In the data rows, 50 means zero.
Here are some points, one per row:
array([53, 52, 53, 49, 50, 66, 49, 37, 55, 46, 48, 87, 42, 76, 48, 27, 56, 45, 54, 43, 62, 50, 43, 55, 53, 40, 51, 41, 62, 67, 40, 58, 52, 52, 47, 53, 34, 64, 38, 50, 44, 36, 60, 47])
array([45, 43, 63, 45, 50, 27, 42, 69, 53, 57, 57, 56, 66, 52, 69, 49, 61, 55, 40, 47, 70, 69, 30, 46, 39, 39, 53, 54, 34, 64, 52, 52, 47, 44, 38, 62, 32, 54, 53, 33, 54, 49, 44, 53])
array([51, 48, 48, 34, 36, 57, 53, 51, 34, 39, 52, 58, 65, 70, 47, 48, 65, 56, 49, 56, 56, 53, 61, 54, 30, 65, 46, 42, 52, 66, 59, 40, 46, 54, 48, 40, 76, 34, 56, 60, 62, 48, 38, 39])
array([40, 49, 50, 53, 43, 32, 63, 57, 42, 40, 47, 61, 22, 45, 32, 46, 57, 42, 60, 56, 55, 36, 33, 44, 52, 37, 56, 34, 54, 43, 60, 36, 45, 68, 44, 51, 51, 49, 61, 61, 62, 61, 55, 59])
array([37, 55, 46, 48, 56, 57, 55, 69, 44, 43, 67, 56, 50, 42, 45, 35, 54, 50, 65, 40, 28, 58, 48, 65, 36, 53, 49, 52, 42, 35, 50, 79, 58, 61, 48, 45, 49, 42, 48, 42, 29, 58, 55, 38])
array([39, 42, 42, 57, 66, 63, 46, 59, 38, 50, 43, 72, 65, 37, 47, 49, 47, 50, 40, 56, 60, 45, 69, 63, 49, 46, 60, 30, 51, 36, 50, 58, 42, 44, 67, 30, 59, 52, 48, 28, 57, 51, 35, 61])
array([60, 63, 53, 40, 38, 56, 46, 62, 48, 53, 47, 35, 52, 50, 56, 63, 56, 41, 44, 49, 60, 49, 35, 70, 53, 69, 47, 40, 57, 30, 26, 44, 45, 49, 46, 72, 56, 43, 42, 47, 55, 37, 68, 58])
array([35, 53, 44, 70, 48, 45, 31, 43, 46, 38, 49, 28, 39, 66, 63, 52, 43, 62, 50, 60, 53, 59, 53, 54, 50, 47, 54, 36, 52, 56, 46, 66, 32, 48, 57, 78, 57, 60, 49, 39, 47, 50, 47, 52])
array([56, 57, 48, 40, 61, 66, 68, 40, 50, 47, 56, 55, 50, 32, 64, 66, 30, 56, 50, 57, 25, 59, 40, 58, 44, 41, 45, 52, 57, 69, 57, 26, 43, 47, 63, 48, 44, 48, 52, 39, 48, 53, 52, 45])
array([41, 53, 51, 47, 51, 40, 61, 50, 61, 44, 61, 49, 43, 49, 38, 67, 67, 38, 50, 58, 47, 44, 58, 51, 47, 79, 49, 38, 48, 64, 26, 58, 57, 38, 51, 19, 42, 66, 53, 41, 49, 47, 42, 54])
array([58, 45, 59, 50, 52, 57, 38, 61, 47, 48, 44, 45, 29, 27, 41, 29, 34, 68, 48, 51, 65, 54, 56, 50, 53, 69, 46, 73, 41, 63, 58, 43, 55, 36, 47, 44, 65, 64, 45, 58, 55, 41, 64, 56])
array([74, 55, 48, 37, 53, 29, 58, 42, 60, 40, 38, 59, 45, 39, 74, 55, 53, 48, 47, 48, 30, 48, 57, 40, 56, 55, 54, 63, 51, 39, 58, 71, 48, 47, 63, 46, 46, 45, 55, 45, 57, 39, 48, 40])
array([68, 55, 47, 61, 59, 44, 37, 36, 45, 49, 56, 51, 34, 51, 62, 69, 53, 59, 55, 32, 27, 66, 47, 41, 38, 48, 63, 57, 52, 33, 51, 33, 56, 57, 51, 41, 54, 45, 45, 59, 51, 38, 48, 55])
array([55, 43, 70, 44, 52, 37, 46, 50, 61, 46, 58, 45, 53, 56, 14, 42, 40, 39, 40, 45, 49, 55, 55, 32, 43, 54, 54, 51, 59, 48, 55, 39, 54, 65, 71, 70, 56, 53, 38, 39, 51, 63, 56, 55])
array([39, 37, 54, 62, 50, 40, 50, 65, 51, 65, 49, 54, 45, 65, 62, 46, 37, 27, 55, 43, 56, 59, 50, 60, 70, 57, 43, 53, 56, 52, 44, 48, 41, 41, 54, 65, 51, 45, 56, 66, 52, 40, 34, 42])
array([43, 49, 58, 57, 34, 67, 57, 41, 28, 70, 49, 38, 62, 40, 40, 44, 74, 54, 56, 54, 33, 51, 47, 37, 65, 36, 61, 43, 53, 63, 55, 61, 50, 42, 59, 53, 42, 44, 45, 51, 51, 47, 48, 49])
array([45, 53, 34, 41, 51, 48, 78, 51, 39, 56, 47, 37, 61, 66, 72, 41, 42, 50, 44, 55, 53, 53, 63, 36, 56, 54, 49, 54, 48, 24, 56, 38, 49, 57, 46, 38, 42, 85, 38, 58, 36, 48, 50, 62])
array([46, 44, 29, 38, 36, 57, 23, 61, 70, 53, 52, 42, 49, 53, 64, 42, 56, 44, 52, 52, 50, 59, 33, 57, 66, 54, 43, 43, 50, 52, 63, 44, 55, 47, 44, 45, 51, 44, 45, 55, 50, 69, 31, 62])
array([43, 64, 25, 56, 54, 49, 41, 55, 53, 54, 46, 44, 58, 48, 40, 60, 74, 48, 54, 48, 70, 47, 54, 41, 55, 37, 36, 60, 50, 60, 56, 47, 46, 46, 73, 49, 42, 41, 54, 53, 29, 42, 69, 43])
array([65, 55, 63, 53, 53, 35, 43, 51, 35, 55, 39, 57, 59, 51, 52, 61, 28, 55, 51, 41, 39, 34, 37, 40, 59, 43, 50, 59, 50, 74, 43, 65, 63, 62, 42, 31, 55, 36, 49, 51, 44, 49, 53, 63])
array([50, 41, 52, 48, 40, 66, 53, 44, 62, 46, 49, 35, 58, 55, 50, 55, 44, 30, 48, 44, 40, 32, 51, 51, 29, 30, 57, 60, 40, 48, 56, 55, 47, 40, 53, 45, 61, 62, 57, 63, 70, 68, 68, 43])
array([47, 47, 28, 66, 60, 42, 57, 43, 57, 59, 36, 50, 59, 44, 35, 41, 47, 64, 40, 55, 31, 60, 55, 51, 59, 51, 51, 60, 46, 61, 33, 44, 58, 58, 16, 46, 58, 49, 50, 42, 63, 50, 59, 36])
array([63, 33, 48, 58, 66, 53, 48, 40, 54, 51, 53, 39, 53, 38, 57, 57, 51, 47, 54, 55, 83, 42, 24, 50, 50, 55, 53, 35, 50, 41, 45, 53, 59, 50, 42, 57, 47, 49, 48, 73, 36, 60, 44, 27])
array([68, 60, 76, 56, 44, 54, 63, 45, 69, 42, 45, 39, 55, 49, 44, 56, 36, 52, 58, 61, 49, 65, 76, 56, 47, 29, 42, 45, 43, 38, 56, 50, 47, 44, 48, 39, 34, 31, 42, 56, 52, 52, 47, 55])
array([27, 56, 64, 51, 48, 45, 46, 33, 59, 56, 55, 52, 61, 62, 34, 46, 46, 64, 45, 50, 47, 22, 41, 57, 46, 70, 47, 53, 53, 32, 65, 44, 45, 53, 46, 46, 46, 44, 74, 48, 41, 46, 49, 56])
array([52, 48, 47, 38, 50, 67, 50, 45, 39, 54, 57, 56, 28, 37, 51, 55, 48, 53, 50, 46, 64, 32, 86, 41, 54, 44, 39, 72, 48, 43, 40, 48, 58, 50, 35, 84, 50, 54, 57, 42, 55, 60, 36, 53])
These points spread out most along one direction. Take the direction at right angles to it along which they spread out most. Go by this last direction. For each point below, how far along it does it lie, from 0 to 99? 50 is the average, and the first point above lies past it. One standard deviation of the points above along it is 16.
array([27, 56, 64, 51, 48, 45, 46, 33, 59, 56, 55, 52, 61, 62, 34, 46, 46, 64, 45, 50, 47, 22, 41, 57, 46, 70, 47, 53, 53, 32, 65, 44, 45, 53, 46, 46, 46, 44, 74, 48, 41, 46, 49, 56]) 68
array([74, 55, 48, 37, 53, 29, 58, 42, 60, 40, 38, 59, 45, 39, 74, 55, 53, 48, 47, 48, 30, 48, 57, 40, 56, 55, 54, 63, 51, 39, 58, 71, 48, 47, 63, 46, 46, 45, 55, 45, 57, 39, 48, 40]) 40
array([47, 47, 28, 66, 60, 42, 57, 43, 57, 59, 36, 50, 59, 44, 35, 41, 47, 64, 40, 55, 31, 60, 55, 51, 59, 51, 51, 60, 46, 61, 33, 44, 58, 58, 16, 46, 58, 49, 50, 42, 63, 50, 59, 36]) 50
array([35, 53, 44, 70, 48, 45, 31, 43, 46, 38, 49, 28, 39, 66, 63, 52, 43, 62, 50, 60, 53, 59, 53, 54, 50, 47, 54, 36, 52, 56, 46, 66, 32, 48, 57, 78, 57, 60, 49, 39, 47, 50, 47, 52]) 40
array([39, 42, 42, 57, 66, 63, 46, 59, 38, 50, 43, 72, 65, 37, 47, 49, 47, 50, 40, 56, 60, 45, 69, 63, 49, 46, 60, 30, 51, 36, 50, 58, 42, 44, 67, 30, 59, 52, 48, 28, 57, 51, 35, 61]) 78
array([37, 55, 46, 48, 56, 57, 55, 69, 44, 43, 67, 56, 50, 42, 45, 35, 54, 50, 65, 40, 28, 58, 48, 65, 36, 53, 49, 52, 42, 35, 50, 79, 58, 61, 48, 45, 49, 42, 48, 42, 29, 58, 55, 38]) 72
array([51, 48, 48, 34, 36, 57, 53, 51, 34, 39, 52, 58, 65, 70, 47, 48, 65, 56, 49, 56, 56, 53, 61, 54, 30, 65, 46, 42, 52, 66, 59, 40, 46, 54, 48, 40, 76, 34, 56, 60, 62, 48, 38, 39]) 72
array([68, 55, 47, 61, 59, 44, 37, 36, 45, 49, 56, 51, 34, 51, 62, 69, 53, 59, 55, 32, 27, 66, 47, 41, 38, 48, 63, 57, 52, 33, 51, 33, 56, 57, 51, 41, 54, 45, 45, 59, 51, 38, 48, 55]) 32
array([63, 33, 48, 58, 66, 53, 48, 40, 54, 51, 53, 39, 53, 38, 57, 57, 51, 47, 54, 55, 83, 42, 24, 50, 50, 55, 53, 35, 50, 41, 45, 53, 59, 50, 42, 57, 47, 49, 48, 73, 36, 60, 44, 27]) 38
array([56, 57, 48, 40, 61, 66, 68, 40, 50, 47, 56, 55, 50, 32, 64, 66, 30, 56, 50, 57, 25, 59, 40, 58, 44, 41, 45, 52, 57, 69, 57, 26, 43, 47, 63, 48, 44, 48, 52, 39, 48, 53, 52, 45]) 45
